Some points:
[-14  61   7 -17   4   1 -27   8  -7   1  14  34 -23  17 -28   9 -18 -18
  28  -3 -51   6   8  27 -12   5   6 -10  -4  16  10  24]
[  1  -9   5 -47  14  28   2 -25  12   8  -2   0  27 -22  -8  -9 -23   5
 -60  -4  -6   3 -13 -23   9  -9 -19  19  -7   8  29  -1]
[ -1  -3  91  16   1  12 -10  37  -6  53   9 -20 -35   4 -18 -14  27 -18
 -14 -22 -34  19 -15 -66 -14  14  17 -18   3  -6  27 -23]
[-10 -18  34 -50 -30   4 -16  -1  -4 -65   7 -26   6   1   1   9  12  17
  -4  21  -5 -31  -1  -2  23  -9  17   9 -32  21  -1  13]
[  8  59  40 -66  16  -5   3 -48  37  -5   8  60 -17 -23 -22  -7  -2  -8
  30  12   6   3  37   3  13 -15 -30   0  29 -70  21   3]
[ -6  15  -3  14 -15  23   0  -4  13 -25 -59  -4 -32  -1  -9  14  27 -16
  -7 -18 -28 -31  10  27  11  31 -12 -67 -17  27 -19  28]
[  9 -14  21  -8  20 -33   1 -25   4  29 -45 -19 -25  -7  -6   5  11   5
   2  22 -38   7 -41  12  -7  -4 -35  -7   5  18   8  24]
[ 68  43  23  19 -20 -88  16 -13  -3  14   4  13  17  22  16  21   2   8
 -14  -1 -17  -7 -10   7 -30 -18  -7 -10 -22   9  19 -18]
[  19  -11   13   -9   12  -34   22    4   32  -16    5  -11  -10   -7
   14 -127  -21   18  -12   12   29  -24   -2   18   -9   18   54  -26
   41   14   33   23]
[-13  24 -10   1   3   0  43  -4  22   0   2 -13  12   9  -9  37 -42  13
  -5   6  30  -7 -12  26  22  43   6  -1   9 -12   8  22]
[ 15 -10 -42   7 -15  24   4 -26  11 -18 -24  14   5   3   9  -5  30  44
 -13  -9   0   8 -33  -9 -11   5  -2 -39 -33 -37 -27 -19]
[-12  -2 -18  32 -29 -30  22   3 -15  -5  32  -6 -17 -13   2  20  26  25
  -8  -8  -7  -6  67 -36  -5 -29 -12 -14   7 -30   9  47]
[  3   5   7   7 -13  47 -45 -32 -12  -5  19  20  32 -15  -8 -17 -12 -24
  -6  15  16  26  24 -24 -33 -14  17   9  -1  25   5   8]
[-26 -28  31 -15 -20  15   6  10  46  24  27  -9  -6  -3  14   1 -35   4
 -20  30  55 -19   0  14 -19  23 -32 -10 -34   0  10  11]
[-27 -22  16 -33  10 -24  26 -11  21  71 -18   9  32   4   5   2 -17  16
  -9 -12  23  29 -39 -47  42 -33  15 -15  11  19  24  13]
[  5  13   0 -13  -6  -6  -9  -4 -35 -10   8  16  15   9 -29   6 127  45
  -4   4  25 -15 -11  -1  11   4 -12  31  23  12  39  -8]
[ 65  26 -42   9  19  18 -37   7  25  -4 -28 -63  25  10   4  -4  24 -25
 -17 -17 -13  41   9 -24   4  -8 -18   9  15  -7 -17 -19]
[  7  -9  12  15  13  18  -4  12 -15  -1 -21  -4   3 -11 -43 -33  -9 -33
 -21  -7  -9   7  11  44  20  13 -13  17  -6  -6 -36  18]
[-24  59   3   9  -3 -79  -8  -7 -22  -7 -26 -17  12 -26   6   1 -10  13
   0   1 -11 -44 -27   1 -12  50  53  -9 -18  -5 -18 -73]
[ 12   2   7  -9  15 -39  -1  -2  17  -2 -14  -6  53 -26 -29  -7 -50  37
  57 -17   2  26  24  16 -11 -45 -20 -18  -8  -4 -20  15]
[ 19 -16   6  20   4 -41 -49  -7 -31  -2  -7  -1   2   5   7  -9 -42  58
 -11  -2  13  14  15  40  70 -14 -16 -38  22 -16  14 -20]
[-16  -3 -21 -23   0 -24 -66 -12   7  -3   4   7  13 -18 -18  -8   4 -10
   9   3   6 -29   9  20 -78  26 -22  23  17 -17   9  33]
[  4 -15  33   8 -31  34   4 -11  -3  -9  30  -4  30   0  -9   3  17 -34
  19   9 -62 -14 -26  -1  -6 -10   4 -14 -39  -3  16   1]
[ -7  45 -33 -12 -17  34   2  54  -6  10 -28  14  -5 -11 -20  49  -8   3
 -23 -12  -4  -6  15  66  -9   1  42   7  -8  15  52  16]
[  4  41 -13  39 -42   9 -10 -36 -10  23  -4  28 -16 -10   8 -27   8   5
   3  10  13 -15  -7 -17  34 -22 -10  44  30 -12  -8   8]
[-47   7  48 -28  -2  22  -9  21 -20  35  40  -4  56   0 -20   9   2   1
 -18  -6  -7  -3   1  16  -1  29  10  -9 -35  27  15  -4]
[-59  23 -23 -53  17 -19  31 -12   6  15  -8  -2  -6   1 -16  14  -9  46
 -15  60  -1  23  -7 -16 -10  -4   6  35  -2   6 -14  -7]
[-17 -32 -21 -37   7  -8  19  -4 -23  -8 -35  28  41  11  32 -25  -9 -18
  14 -19 -40 -16  28   1  -4 -31 -31   2  -3  12  33  10]
[-18   1   1  17  48 -14 -15   6  21 -44 -29  -5   2  -9 -11 -12 -10 -25
   9 -18  18  34   4   1  19  -1   2   3 -34  18 -19  25]
[-54   4  21   9 -27   8   5  11   3 -16  -7  14 -49   3  17 -16   9 -24
 -46 -41  -9  -3  12  20   1 -60  15 -14   9 -65  -3 -12]
[ 20  -3 -14   5 -12  38  -5 -27 -16  22  25 -10   7  13 -26  27 -25 -30
  -2 -21  33  63 -23 -21  22  23  28 -12 -13   0  21   1]
[ 30 -48 -18 -37  -2 -23 -32   3  23  31   0 -16 -54  -7   2  20   4   0
  13  11 -94  20  41  27   4  23   9  10  38  14   5  14]
[ 18   6 -33 -76  10  -3  12  41 -39  10  12   3  20  22 -44 -20 -11   7
 -14  -4  16 -16  15 -47  -1   4  -6   4  11  -2 -27   4]
[ 34 -51  36 -21  16  11  -7  23  -1 -16 -29  39  -2 -22 -25  38  -3  10
  47  23  -6 -28 -63   8  -7   2  23 -12  11 -14 -15  35]
[  5   3   6  26  10  -6   6   5 -74  -9  39   3 -25  -9   2   0   5  -4
  10   4 -11  -2  10   0 -12  -8  -1  13 -22  26 -36  13]
[  -7  -26    4    2 -117  -52   27   -2   26  -27  -16   -7   25  -17
    1    8    4  -13    5  -11   19   47    6  -29   15   38    0   37
    2   34   -3   23]
[-49  30  17 -10 -20  22 -30  -8 -34   1  31 -76  15  -6  31  -2 -51   0
  18   4 -37 -15 -56  12   7   9 -29   2  42 -42 -15  56]
[  7 -24  -3  14  13  44  -9 -17   6 -10 -78  -8   5 -28  11 -21  -7  52
   0 -27  -1  -5  17 -14 -21  19 -36 -19  31  22   7 -17]
[ -3   6  58  -4  13   0  -4  17   0 -12  -5  28   2  11  48  12  -3  29
 -18  -5  16  41   7   3 -11  21 -36  19  27  14 -21  -3]
[ 13 -28  -8 -43   1  43  -9 -66   0  -6  18   0  -6  93  14 -17 -12  17
 -11 -10  -4 -18  23  25  -1  13  10  -9 -16  24 -17   6]
[ 17 -10   2  31   9  32  31 -32 -27  44 -61  24  -2 -27 -14  -9  10   5
  -8  -4 -16 -11  15  40  -1  15   2  44 -39  -2  13 -13]
[ -3  14  -7  41  -5 -13  -9 -15  20 -23  38  25  -1  41 -70  -1 -59   0
   2  22  17  -2  -4  46   0 -33 -37   6   9  34  11 -16]
[ -8   1 -11   2   5   3  58 -23  25   6  -2  -4  -7  -2   8  14   7 -11
 -36   3 -17  15 -44   8  -9   0  33  50 -25  25 -38  33]
[ 32  -5  15  -3 -30  48  53   3 -61  -3 -29   7 -27  24  -6  38 -85  14
   5  -9  15 -18  20 -34 -13  33   3  26 -15 -26   3  -2]
[ 15 -21 -11   1  15 -15  -1   6  14 -33  15   2 -12 -55  25  29  18  10
 -10 -15  19  -7  16 -14  -2   1 -13  -3  21  -9 -35 -20]
[ 19 -55 -41  18  -3 -12   0 -19  12  10  75  46   2 -31  13  18 -21 -63
  -9  14   2  13 -13 -20  15  25  18  -6 -18  -4  15 -45]
[ 10  14 -31  -3 -16   9  37  12  13  27  30   2  37   7  27 -14   6  -8
  27  17  12   6  -7  18  -5  48   4 -58 -14 -30 -30 -19]
[  13  -10   25  -11   -8   31   36    8   18  -22   -1   -2  -14  -13
  -29    3    9  -30   15   15  -22  -17   20  -10   -7  -17   -3   -9
   -8   -3  -15 -104]
[ -6  21  20   4  -2  27 -27   4  -9  15  21  -2  -9   7  -2 -17  37  -9
   3  -4  11 -11  14  -9  24   9  20  -6 -17  -3 -76  17]
[ 31   0  14  61   5  18 -17   0  15 -38   4  10   1 -22 -22 -17   1  51
 -38   4 -21  10 -17 -28 -18   8   8 -22  12 -13  -9   8]
[-26 -35 -12  34  18  -1  -6   1  48 -15  -4  -6  16   0 -15  23 -26  26
  24  -1   0 -77 -13 -47  35   6  38  28  61  24  21  -5]
[-14   4 -47 -42 -24  18  -4  -5  11  22 -40 -36 -10  -4 -25 -25  -6  -8
   9 -41 -13 -43 -27  23 -12   1   3 -26 -14  -7  13 -16]
[  3 -59 -16 -16 -13  16   2  39  14   9   4  30  26  45  34  15  20 -13
  -2  14  19  32 -20  29 -45  -9  61  42  14 -48 -17 -12]
[  7 -12 -24 -20  19 -13 -12 -20 -76 -18  23 -18 -20 -56  21  18 -11  21
 -25   4   9   1  17 -12   0 -27  32 -35  20  14 -13 -32]
[-28  12  -3  19   2  12  -9   2 -10   7 -73  16  22  -3  12   5  40 -24
   0  89 -10   4  44   1  23 -21  18 -59  20  16 -10  25]
[-18  32 -12 -20  -1   4   0  49 -26  18  -2  36  24  -4  -4 -29  22 -11
  22  -6  14   8 -40  11  35  13 -38  10 -16   5   9  -7]
[ 24  22   4 -11   0 -29 -52  15  48   4  -4 -60   9  12  13  31   0 -13
 -15  21  12 -51  21   1  10 -28  13  29 -54 -16  -6 -24]
[-14  24  23  44  11 -15 -41 -37   7   4  -2  22  -1  24  33  35  21   0
  21  -8  35 -20  -3 -26 -27  44  10  26  -8 -23  -7  -7]
[-15   7  27  22  -5 -10  -7  31 -17   7   0 -29  11  15   8  12 -10 -13
  15   5 -20 -12  52  -8   7  44  -6   3  18   3  25 -16]
[-44 -35 -12   5   6  10 -14   3  34  -5  30  42 -31  30   3  -5  22  56
  15  -7 -40  24   1  -4  11  -3  -6   0 -35   3 -20 -52]
[ -1 -32   5  28  -5  -8  -9  -9  -5  13   8 -22 -44  16 -11   3  61   0
  24   3  45  -9  15  26 -13  11 -36 -34 -12  -8  -3   3]
[-13  -9 -18  41  29   2   1  10 -44  41   7   3   9  25  16   9 -17 -36
   9   7  21 -27  28  14  -7 -10  -9  14  29  16  18 -27]
[  5 -13  -5   3  -6  13  -8   2 -16 -24  -8  37  10  -2  30 -35 -30 -39
  -3  38 -44  15 -15 -19  13 -16  -2   5   3 -19  -6 -28]
[ 15  57   1  24  18  18  12  -3   7  -6  16  10 -22  18  30  14  31 -25
 -19  -2  21 -37 -21 -19   0  -1  14 -22   1  -5   5   7]
[-29 -21 -31  16  26 -18  10 -13  12  13  -3 -37  -2   1  15  -3 -39  11
  18  -1  42  29  17 -68 -17 -31  53  22 -71 -19  20  30]
[  1  18 -13  21   5   7 -19   6 -10 -39  11 -39 -36   7   8  39  20  29
  16  24  19  60 -12  12 -18  14   8 -30   9 -20  48 -10]
These points spread out most along one direction. For each point below, how far along it does it lie, from 0 to 99? The average is 50, and the first point in the table lies past the average. One standard deviation of the points above along it is 16.
[ 44  13   0 -22  21 -31   9 -25  26   2  27  11  27  22   9  42  19   5
 -18 -57 -10 -17  21 -17   3  12  15 -26  34   2 -18  38] 52
[  0   6  12 -14  14  31  69 -35  -3  -8  21 -87  21   5 -16 -15  27 -20
  19  21 -10  16   7  19  -3 -24  -8  29   8  -7   9  -9] 44
[-15  64 -18  25 -14  23  -1  15  17 -11   6   6 -23   8  12  -7 -26 -27
  15 -16  11  35 -25 -18 -30 -15 -16   9  55  54  -3 -32] 50
[ 15 -26 -12  56  18   5  11  23   3 -11  50   1   2 -36   0   7   8   6
 -27   8 -34 -47 -19  31 -11   7 -38   1   0 -13  11  32] 63
[  8 -33  -7 -27  -4 -12  -3   9  40   6   0 -13 -12 -28  -9  11 -13   0
  -4  -9  53  20  29  19   8  -5  -4  -3  34 -13 -26  -9] 43
[ 34   4  26   1 -23  -5 -10  20 -31   0  -8 -14   2  11 -25  -9   4   2
  32   5  25 -26 -14   8 -20 -60  -2 -10  21  35  -7   0] 61
[ -9 -19  -9 -56  17 -26  20 -14 -16 -20 -16   1 -32 -18  15   2  13 -47
  20 -27  28   5 -10  -7   2  24  -1  -4 -26  14  19   5] 42
[ 30  20 -26  26   4 -11   8  38  40  20  31  15 -39 -31  24 -11  -9  35
  16  12  -2  -4  25 -40  -1   3  -9   2  -2  25 -11  38] 49
[ 15   3   9  -1 -14   4 -11   4 -12  20  -7   0 -15  21  -6 -47  -8 -25
  -4 -12 -22  26 -16  64  36   7  51  65 -27 -15  -2  -5] 43
[  9   9 -29  47  30 -23  41  42 -19 -23  21  15 -13  26   4 -39   2  14
  24  -4 -15  15  12 -29   8   5 -24  -2  -4 -45   4   5] 54
[ 32  10  -4  -6   5  52  -5  28   6   4  -4  -8  -4  -6  85  -7   5   8
  28 -15   2   1 -17  14  17 -46 -34  23 -34  23   6 -10] 52
[-26 -29 -14  -3  -6 -33 -12  12 -18  32 -17  -1  -9  21 -10   1  -4 -49
 -43  25  40  10 -35 -14  -3 -17 -40  -5   1   4   0  20] 38
[-20 -12   1  -3  29 -32  -5  18   8 -47 -32  -5  14  32 -42  11 -16   5
 -23  -7 -18  -3  -3 -33   7  -8 -31   7  15   2   0  -6] 52
[-44 -21  -8  25  25  -5  35  -7   8   2  27  22  24 -31  13   6  24  -9
  14 -59  21  28  -4  37   6 -40  19   1  21  17   3  -6] 42
